(in the rows, 128 means zero)
One turn sends every row of this set to another row. A few are shown first. Where does it send the rows asked after them?
bet: [112 150 142 120 139 113 142 122  96 142 156 131 140  99 133 123 125  97
 138 160 135 140 112 113 116 122]
Vofuf: [141 119 124 144 148 159 145  96 124 162 146 118 132 100 138 150 122 130
 132 133 140 130 131 119 135 167]
lov: [173 134  97 140 117 153 130 114 150  92 118 141  93 118 128 138 140 118
 136 128 142 118 151 153 122 141]
Zimu: [111 155 116 135 134 144 127 133 122 125 126 137 131 147 139 135 121  72
 138 119 160 140 127 137 155 139]
mut: [153 111 124 122 133 134 135  97 148 107 109 122 124 140 121 147 145 129
 125 127 109 114 150 192 139 106]
farop: [146 116 147 121 150 132 124 102 125 135 132 106 133 110 106 115 140 166
 109 138 116 101 139 155 121 108]
mar: [146 114 133 114 161 133 150 116 123 106 115 129 112  84 160 123 142 144
 125 147 115  87 129 123 122 126]
lumi: [146 107 131 141 140 156 137  95 128 157 138 120 139  95 135 147 120 134
 131 132 140 145 130 125 143 166]
solef: [106 139 114 131 108 116 134 107 117 111 130 148 160 157 119 149 138 101
 109 118 112 149 150 146 142 128]
sisav: [136 121 121 113 116 118 133 111 137  92 122 141 144 155 118 113 137 113
  96 132 125 136 147 166 122  91]
Dez: [108 155 118 131 135 151 126 136 133 115 127 135 137 153 130 137 122  79
 134 115 152 148 133 128 155 136]
vura: [127 134 111 111 128 131 140 123 117  77 127 139  99 138 145 107  98  91
 109 152 118 116 118 139 135 109]
Vilu: [144 116 143 123 152 137 119  97 133 121 135 107 131 109 109 129 130 169
 119 128 107 106 143 162 123 105]
gafed: [128 138 111 106 126 134 138 123 114  74 125 137 111 134 145 111  95  92
 123 160 112 119 125 136 132 106]
Favut: [118 151 113 134 140 151 127 135 126 123 123 132 144 148 139 131 116  78
 146 124 156 146 135 132 159 142]
Ped: [149 111 129 110 159 126 138 118 120 111 113 137 115  80 152 136 148 149
 113 148 123  93 122 130 123 124]
toki: [168 127 107 140 116 155 145 118 151 100 118 136  85 122 131 135 130 114
 138 128 145 107 145 156 121 141]
nodof: [106 152 125 135 139 153 116 133 129 119 122 132 131 149 128 142 124  77
 139 122 155 145 138 128 160 134]
ral: [ 96 158 140 129 130 113 110 108 104 131 155 132 156 128 110 110 136 131
 107 126 121 135 137 122 124 117]
bilil: [114 142 157 116 135 115 138 121  95 135 145 123 141  95 123 126 129  98
 141 162 130 147 117 113 121 114]
Bina: [176 130  99 131 119 159 140 117 154  95 117 136  99 119 127 137 139 122
 136 123 143 113 146 156 121 136]
suv: [148 111 133 105 159 133 147 116 127 116 118 132 118  80 149 136 144 151
 120 146 115  90 119 133 123 123]
Rom: [124 136 110 111 135 131 130 119 122  70 132 141 100 135 137 108 107  94
 109 160 105 124 129 131 139 110]
vevog: [164 132 108 138 116 161 137 121 158  96 113 139  97 123 138 133 126 119
 147 125 147 110 152 150 123 138]
Tafaf: [107 151 113 139 108 112 130 104 120 114 125 146 141 160 125 145 143  97
 116 115 113 144 146 156 149 135]
liba: [115 145 144 119 145 110 146 131 102 136 145 130 147  99 139 128 126 104
 143 166 129 143 117 109 115 120]
tebu: [118 136 144 143 137 124 124 100 122 143 149 119 144 106 103 153 141 155
 143 119  97 122 150 147 136 144]
gakel: [115 141 141 143 134 133 124  90 116 158 143 116 142 117 107 160 141 141
 139 128 102 118 145 148 144 146]
sutav: [100 149 136 130 133 113 119 113  99 125 150 132 169 122 106 122 143 134
 112 113 116 137 145 121 129 126]
Gutaf: [148 120 124 148 144 160 147  97 127 151 139 114 137 100 143 150 120 134
 139 129 140 140 137 114 128 164]
ruve: [130 136 107 106 130 130 143 123 125  68 129 141 105 137 137 110 110  93
 112 153 104 123 126 137 137 109]
sigef: [147 114 133 114 163 133 150 119 121 117 120 128 105  85 149 127 146 142
 117 147 125  81 124 128 119 126]
Faf: [139 128 117 119 118 114 131 111 126  90 116 135 131 153 122 107 133 124
  82 129 125 128 138 160 120  94]
ziguz: [108 150 152 115 136 116 143 123  96 132 148 125 145  99 126 130 129  98
 144 152 124 146 114 111 122 116]
vada: [156 111 123 133 121 129 142 101 148 119 107 125 116 142 118 155 143 135
 119 133 111 112 147 188 137 124]
Dopo: [144 117 133 138 142 159 142  96 129 158 146 116 142  94 133 143 122 135
 138 125 137 142 129 122 140 163]

liba turns into Gutaf
Dopo turns into suv
tebu turns into Vilu
Where do these go?
sigef turns into toki
bilil turns into lumi
gakel turns into farop

One turn sends every row of this set to another row. A few are shown first. Where does it send the rows asked after them?
Dato: [128 121 165 170 135  93 122 142 130 107 148 130 133 130 114]
Raf: [116 116 108 160 140 129 118 112 130 105 136 105 155 113  93]
Tini: [139 124 138 127 140 123 120 126 131 155 124 163 153 115 101]
tisi: [140 127 130 135 121 121 107 115 134 169 104 131 121 126 141]
ruri: [146 141 158 154 133 120 136 160 128 134 151 142 132 125 123]
limu: [121 128 134 139 150 112 122  92 102  98 165 124 163 131 130]
Rugu: [119  94 130 164 136 102 105  95 123 148 113 134 137 126 114]
bokes: [155 161 140 119 139 128 150  94  94 118 145 136 147 129 134]
moru: [137 130 145 171 123 114 124 147 130 145 141 115 113 133 152]
daf: [138 142 109 152 114 134 124 101 131 125 105  84 118 121 127]
tabol: [146 134 146 127 116 107 110 106 136 149  91 133 117 131 128]
vatil: [134 144 127 136 129 117 120  86 106 122 141 101 130 138 167]
vipo: [ 88 113 136 143 133 102 116 106  99 120 155 113 140  99 109]
mobot: [152 157 122 131 128 146 147 119 126 117 117 123 143 108  91]
Talit: [115 146 137 127 105 111 124 102 101 140 124  94 103 107 143]
Tifus: [ 93 115 142 145 130  96 122  96  95 114 146 110 135 102 101]
puvul: [157 141 159 172 131 111 158 135 106 138 134 142 121 128 115]
lizab: [150 160 133 119 141 137 144 104  99 127 154 135 150 126 141]
zuv: [117 101 142 144 134  96  92 107 140 128 115 135 144 126 108]
Muf: [147 125 142 139 137 115 135 106 114 153 108 161 142 120  93]
mil: [135 149 137 127 127 111 116  88 114 107 137 101 131 140 161]
rovaz: [145 139 166 166 117  96 129 132 127 121 123 115 104 138 136]
fav: [123 118 115 165 136 121 128  99 122  99 124 105 151 115  85]
sukes: [130 109 147 193 138 105 135 132 112 133 148 127 129 131 123]
dip: [125 126 132 149 151 110 130  81  94 103 159 124 159 132 126]
Ziz: [151 150 109 139 131 154 150 121 119 133 123 122 144 107  97]
piri: [112 149 140 117 106 112 117 112 112 135 130  97 107 106 144]
Zov: [134 147 114 139 115 134 113 114 144 115 111  85 124 119 126]
zete: [125 150 138 119 128 130 151 119  87 146 148 136 133  92 106]
rer: [125 155 148 112 124 124 150 118  93 134 142 137 133  94 100]

fav turns into mobot
Dato turns into ruri
Where do these go?
zete turns into Talit
zuv turns into Tini
limu turns into lizab

One turn sends every row of this set to another row. A few are shown first. Where does it send the rows asked after them?
Resi: [123 141 125 137  85 146 138 112 109 118 126 130]
Bizo: [118 142 126 139  85 150 135 117 106 125 121 126]
Dakig: [122 149 125 133 131 159 118 101 120 151  93  96]
tav: [127 130 133 130 168 109 138 131 136 100 102  95]
Zada: [122 143 115 108 138 151 116 110 125 121  73  97]
kare: [131 134 140 130 168 117 140 137 147 102 100  98]
Tagi: [118 142 122 134  90 141 133 116  99 124 128 129]
Senav: [147 140 111 103 100 137 133 123 141 147 141 123]
zut: [105 141 143 147 131 129 145 126 113  88  97 120]
fufiz: [145 130 123 112 152 120 135 136 165 148 126 100]
Diz: [113 131 110  89 132 144 121 122 137 135  82 129]
lef: [136 130 138 129 165 113 144 128 142  96 101  99]
Zon: [126 142 124 133  84 148 131 111 109 118 125 127]
Luni: [150 130 121 112 150 117 138 129 166 140 130 101]
Mise: [108 137 140 146 126 123 150 118 111  87 102 125]
tufil: [149 135 121 108 148 124 132 138 168 143 128 101]
mig: [115 145 128 138  86 149 135 121 109 117 122 131]
siv: [150 128 120 109 155 116 130 136 156 143 130 101]
bilu: [104 137 143 150 125 124 146 116 111  93 105 127]
duvo: [142 134 105 105 102 136 124 127 137 150 143 118]
lamam: [101 136 141 145 127 125 147 125 110  93  95 125]
mal: [143 139 113  99 104 134 130 124 145 149 142 127]
pud: [141 145 114 108  97 144 128 129 141 150 140 122]
vufir: [141 140 110  99  99 140 128 129 140 150 135 120]
Sena: [ 95 127 128 118 141 140 134 121 130 147  89 145]
pala: [106 130 137 147 129 125 141 124 103  90 102 123]
kevuk: [132 133 138 129 166 117 140 133 140 100  94  92]
poro: [151 131 124 116 154 118 132 126 166 140 129  96]
Tifo: [111 136 135 137 154 144 130 111 135 166  99 117]
feka: [132 131 140 125 164 112 140 129 140  92  98 103]

Tifo turns into Sena
mig turns into tufil
Where do these go?
Resi turns into Luni
mal turns into feka
Bizo turns into fufiz
pala turns into duvo

One turn sends every row of this set to another row. A few are shown first. Where does it send the rows asked after them?
Pib: [144 114 146 116 138 129 132 135  93 193 135 132 180 175  99 112 108 124
 135  97 155 113 145 135 111 139 113 138 134 103]
gapin: [135 144 166 121 132 131 135 132 113 180 136 166 186 142 106 145 133 117
 145 101 166 129  84 128 138 132 102 138 145 130]
Kul: [127 112 192 127 125 127 139 113 120 155 117 130 141 131 122 110 125 159
 119 133 149 138 153 143 158 165 161 115 163 118]
zuz: [148  94 153 101 100 139 117 103 128 136 117 126 145 118 141 139 118 145
 174 118 146 162 132 139 150 120 144 140 113 127]
vas: [142 113 139 113 142 126 125 136  91 191 132 117 179 172 106 100 105 117
 130 104 162 119 153 134 116 135 124 126 144 104]
dozuz: [124 121 157 114  91 140 128 123 104 195 147 148 154 126 119 135 121 111
 142 134 174 126 108 149 147 158 112 133 145 155]
Tugi: [ 99 120 146  67 141 121 148 133 160 157 113 132 132 143 111 124 114 139
 114 132 144 117 131 170 135 129 136 138 121 129]
Mikif: [130 119 176 113 157 113 114 134 109 177 122 131 147 114 158 123 114 149
 124 145 134 145 132 158 140  91 139 143 115 133]
pibop: [119 130 144 113 137 108 125 124 129 129 116 108 154 154 155 137 100 174
 165 144 135 132 113 121 145 150 126 110 129 112]
dibin: [126 109 159 105 119 115 141 165 113 190 142 132 177 170  92 116 116 108
 121 135 156 104 132 147 115 132 139 110 114 108]
Ruga: [111 152 138  74 169 126 148 108 135 164 110 123 139 148  91 126 103 122
 124 118 147 132 124 149 118 142 136 133 125 104]
Mov: [124 105 156 110 120 115 133 160 125 188 134 131 175 168  95 102 105 100
 118 129 154 110 138 142 119 125 144 108 130 102]
roz: [132 135 158 128 163 141 113  99  88 181 111 121 158 117 148 101  93 138
 128 135 130 132 124 146 123 129 136 143 117 116]
Peme: [141  94 152 103 130 101 119 162 118 190 144 126 164 166 123 116 118 124
 128 120 170 121 160 144 135 110 120 129 144 124]
tebub: [138 130 141 134 131 129 124 133 125 144 104 123 148 148 106 148 146 135
 168 130 145 148 121  84 127 117 136 125 116  97]
Tuzo: [113 119 168 105 114 150 160 155  83 179 146 158 185 135 107 135 138 129
 117 119 164 136 106 156 128 127 130 115 129 138]
nuged: [126 119 154 122 110 157 129 123  79 156 110 145 177 104 120 144 140 136
 156 110 148 141  88 136 139 126 116 116 139 143]
Sisi: [125 138 128  69 167 122 133 113 137 159 122 115 135 139 133 133 111 140
 125 125 170 112 140 152 135 136 106 150 130 122]
Pul: [113 122 148 114 104 132 153 127 132 133 123 127 131 138 141 145  84 163
 152 140 125 154 136 137 136 123 137 113 128  93]
midu: [128 123 167 119 110 125 118 131 101 166 118 154 162 102 116 157 138 124
 164 125 154 154  84 131 147 121 113 110 142 142]
Nuvor: [143 126 141 108 124 146 129 108 120 134 107 135 185 120 138 126 103 146
 172 121 142 145 109 131 142 144 114 121  98  79]
Pilom: [113 106 133 124  99 150 146 149 109 148 101 126 143 138 112 132 144 157
 155 141 130 156 142 122 133 123 137 117 108 102]
lemel: [131 136 150 114 132 133 141 112 123 117 122 100 143 153 132 152 105 145
 152 130 137 137 116 109 124 116 169 115 127 110]
bot: [133 120 160  90 120 116 125 128 126 134 112 118 170 125 121 139 128 130
 169 149 147 158  99 136 145 131 163  96  87 109]
biv: [137 145 192 117 153 117 153 131 105 150 127 125 155 127 118 132 132 147
 113 140 167 150 147 133 150 140 155  96 149  85]
dad: [116 134 159  99 112 147 158 149  76 178 138 144 181 135 103 142 146 125
 127 122 165 142 101 160 135 126 133 115 128 143]
vap: [119 129 120  84 162 119 136 117 134 158 133 110 139 144 136 128 111 136
 139 123 188 114 147 148 131 134 100 139 138 122]
Nozo: [145  95 158 104 120 102 120 153 112 197 152 128 152 167 115 129 120 122
 135 122 170 118 156 143 129 121 121 138 136 133]
bovoz: [124 108 189 110 117 149 116 108 110 143 109 141 162 139 141 114 109 158
 142 130 145 141 142 160 171 146 153 119 149  88]
pofu: [149 112 137 112 123 122 126  81 132 151 106 120 144 105 105 111 118 113
 156 101 135 124 128 130 136 118 126 144 133 132]
vov: [103 144 135  91 166 122 152 109 137 162 114 122 146 157  83 119 103 115
 139 111 158 136 124 143 110 140 138 122 134 104]
levef: [131 118 134  82 131  88 130 122 108 157 113  99 152 102 115 115 141 126
 153 149 148 137 126 153 151 126 128 101 110 141]
banu: [120 135 182 127 152 122 121 127 129 176 113 141 160 117 132 111  96 118
 118 154 123 126 103 145 125 109 156 125 103 107]
semu: [146 130 188 135 144 133 140 119 135 138 124 138 166 128 140 121 124 152
 112 129 166 105 138 122 155 147 135 122 155  90]
Zudal: [130 129 135 100 132 118 158 130 130 144 104 140 181  99 108 114 121 128
 139 118 129 125 117 149 138 103 102 112 104  87]
beda: [138 129 199 101 137 132 117 113 106 140 119 131 155 140 127 140 122 137
 143 134 161 159 138 145 163 118 173 109 145  82]
vot: [135 133 175 124 139 132 132 126 106 186 145 167 181 145 101 139 126 114
 140  99 167 135  92 122 126 137 115 136 149 133]
nosul: [138 130 191 109 139 136 107 113 121 134 117 132 177 140 148 128 116 139
 140 145 168 116 121 137 169 141 149 109 138  76]
dimo: [126 112 128 132 106 131 113 136 127 153 107 117 142 136 135 129 135 147
 167 160 151 124 130 101 144 154 113 120 113 109]
larup: [126 115 163 112 107 133 125 130  95 197 158 148 159 127 127 133 121 116
 136 139 184 125 113 143 140 160 110 124 142 152]
Tonet: [ 89 106 141  82 133 121 156 144 161 150 121 132 141 150 111 119 119 137
 123 128 156 117 134 170 130 119 136 127 127 132]
kuz: [122 128 156 122  97 151 128 126  94 162 120 148 170  93 120 148 127 112
 153 138 158 130  82 133 140 134 115  99 130 127]

nosul turns into bovoz
Mov turns into vas
Zudal turns into pofu
Where do these go?
Ruga turns into Sisi
Tuzo turns into vot
biv turns into semu
vap turns into Tonet
dibin turns into Pib
midu turns into kuz
dimo turns into Pilom
lemel turns into pibop
bot turns into Nuvor
Mikif turns into banu
dad turns into gapin

One turn sends every row of this set to another row. A few are shown first. Where does it send the rows asked after them?
Pip: [ 90 137 119 142 167  98 136 119 129 129 125 136 126 161 138 149 139 114
 118 129]
zas: [125 120 134 151 138 133 158 119 120 102 123 109 127 107 108 143 113 129
  90 121]
Doni: [160 123 122 111 119 142  97 138 124 101 122 117 122 124 152 142 133 131
 119 146]
Tova: [159 115 129 102 108 141 107 141 133  93 137 131 126 127 139 133 149 118
 126 144]
fad: [ 75 124 125 122 133 117 120 109 135 114 122 115 118 154 135 118 115 106
 100 133]
pobi: [112 115 118 107 132 140 141 172 120 112 120 146 100 160 118 144 126 148
 156 115]
Baz: [136 125 130 148 136 122 154  95 113 107 141 117  98 127 115 165 131 118
 115 108]
Daka: [139 139 118 129 113 153 107 147 134 133 148 111 153 134 137 155 117 128
 141 126]
Gud: [150 133 118 106 136 121 151 119 110 132 155 139  86 116 119 162 143 125
 124 110]
Duto: [125 113 110  85 138 139 137 144 109 118 142 142  83 129 113 145 133 145
 149 106]
bude: [ 84 109 131 108 127 104 130 113 135 112 120 126 112 153 119 108 128  91
 109 124]
kuneg: [107 128 140 137 100 149 136 155 139 126  99 145 116 156 122 136 133 146
 154 117]
Supon: [110 127 125 110 118 143 115 123 142 142 145 134 160 127 115 112 113 130
 157  99]
fuz: [147 122 122 103 129 153  99 139 135 102 141 128 119 140 154 148 139 126
 129 149]
Tofe: [ 77 112 122 114 143 114 117 120 131 125 111 113  99 151 133 116 123 102
 113 120]
fuv: [104 124 139 146 134 114 139 133 118 126  99 122 126 107 113 106 106 145
  97 115]
tubi: [ 97 141 148 135  99 124 143 148 136 144 102 152 125 121 121 115 122 141
 117 116]
vuk: [103 133 138 124 112 140 145 152 140 117 103 164 112 159 128 130 124 156
 143 114]
mazub: [109 123 132 141 145 117 156 113 120  92 118 108 128 112 122 143 111 125
  94 103]
resu: [121 119 115  95 129 152 138 169 132 108 111 136 115 148 128 150 134 148
 157 110]
bebof: [113 134 143 148 112 124 155 151 132 133  95 159 126 133 117 112 117 148
 117 124]
Rogo: [102 131 123 137 161  93 130 111 130 125 139 133 123 165 119 132 140 119
 105 144]
gato: [148 116 105  93 149 137 132 151 108 129 133 133  90 129 115 145 137 150
 147 116]
batoz: [ 98 105 112 114 114 122 131 137 120 147 114 119 122 124 117 103 118  86
 142 100]
zuli: [114 123 121 112 107 146 119 119 130 146 119 146 150 117 128 104 117 122
 165 106]
gal: [140 128 103 128 156 106 143  86 115 117 128 158 124 117 143 123 154 120
 131 118]
sufo: [100  98 123 122 118 120 133 122 123 131 115 126 139 137 101  94 117  96
 152 104]
pir: [136 119 115 117 135 133 150 124 101 130 161 132  91 113  99 161 136 127
 136 109]
rozot: [117 128 142 139 126 128 152 127 131 113  98 135 127 105 118 110 110 146
  89 121]
vorud: [133 136 122 130 122 154 109 146 134 144 149 137 154 142 132 146 124 131
 159 134]
tuvi: [134 138 111 124 165 100 141  97 127 113 135 158 142 133 134 132 157 137
 126 125]
mun: [128 126 130 133 133 141 153  97 119 107 151 117 106 107 109 164 129 127
 110 108]
rov: [119 130 115 123 105 150 115 113 134 153 131 125 142 120 125 120 116 122
 162  92]
lipar: [133 139 116 138 157 100 137  93 119 123 110 162 126 129 148 137 156 131
 135 122]
kidal: [164 103 105 118 142 119 130 137 106 101 125 139 115 121 142 129 154 102
 129 145]
kubud: [ 96 101 119 119 110 123 127 139 115 130 105 121 132 131 118  95 110  90
 133 125]
nuf: [100 140 110 155 160 101 142 102 123 132 142 136 136 152 130 138 133 115
 116 130]
kobi: [171 109 111 127 139 115 134 123 112  97 121 147 136 122 128 125 163 120
 142 135]
Ropar: [138 128 131 123 113 150  96 150 138 132 159 120 145 143 120 135 124 133
 140 139]
koge: [167 120 114 123 134 107 133 135 104 109 106 148 127 111 147 134 154 113
 128 140]

lipar turns into Daka
pobi turns into rozot
sufo turns into tuvi
Where do these go?
mazub turns into gato
nuf turns into fuz

